In the data rows, 128 means zero.
Some points, one per row:
[ 89 164 127 137  51 132 121 144]
[101 123 172  98 132 157  70 163]
[162 160  83 154 200  40  67 130]
[218 127  80  61 122 176 127  69]
[119 156 121 145 184  87  82 108]
[255 111  51 104 255 143  76  55]
[178 117 139 129 136 156 119 130]
[100 176 173  99 174 136 132 130]
[161 178 150 125 157 102  74 158]
[134 114 115 174  73 143 141 149]
[128  92 136 137 208  59 190 107]
[ 43 174 156 126 169  80  51 158]
[ 92 127 136 154 162  94 112 159]
[173 122  55 128 225  59 148  77]
[198 131  83  74  97 163 150  56]
[143 166 111  69  95  74 150 177]
[151 156 141  82  93 168 168 125]
[148 136 185 187  85 174 181 110]
[111  91  46 135 151  28  94 193]
[205 130 132 125 172  81 155  58]
Here are 12 more points, each followed by its number:
[179 159  80 163 195 137  84 162] 0
[118 151 122 109  85 122  82 174] 1
[ 85 143  97 159 120 151 108 173] 2
[188 146  83  87 125 129 132  82] 3
[124 182 138 105  99 179 118 186] 4
[147 182  83 103  79 143 127 162] 5
[ 68 140 120 181  74 113  49 194] 6
[118 101 117  84  75 103 144 112] 7
[183 102 135 113 224 105 110 150] 8
[ 77 179 137  83  76  85 167  67] 9
[  0  67 125 235   0 210 132 229] 10
[147  68  92  65 183 133 164 121] 11
Which three of these numbered points are nearest to each point below, ignoring the direction in which the first points spread most? Their numbers follow each, nearest first.
[176 171  84  52 194 138 133  37] > 3 9 4
[ 51  88 156 121 109 194 120 163] > 11 2 4
[ 54 174  89 177  70 161 141 169] > 2 5 3
[160 118 162 110 216  83 143 124] > 8 11 1
[171 149 146 119 205  97 127 114] > 8 1 0
[128 152 136 162 105  72  70 125] > 6 1 3
[177 120 159 154 215  20 121  56] > 8 9 6
[138 173 121 103 119 207 123 207] > 4 5 2
[100  84 185 138  81 129 146 191] > 11 7 8
[165 188 118 136  75 127 118 173] > 5 1 3
[143 139 146  91  83 133  58 198] > 1 4 3
[110 130 163 128 120  99 105 138] > 1 8 3
[141  89  75 187  65 157  75 162] > 6 10 2
[110 128 170 105 140 149 198  29] > 9 7 3
[ 71 122 164 187 101 192 115 149] > 2 4 0
[ 77 164  91 162  90 182 137 157] > 2 5 4
[102 114 131 157  76 107  84 143] > 6 1 2
[138  63 154 102 214  69 188  87] > 11 8 7
[151  86 109  81 108  70 149 145] > 7 11 1
[111  84 184 183 160 157  91 100] > 8 2 6
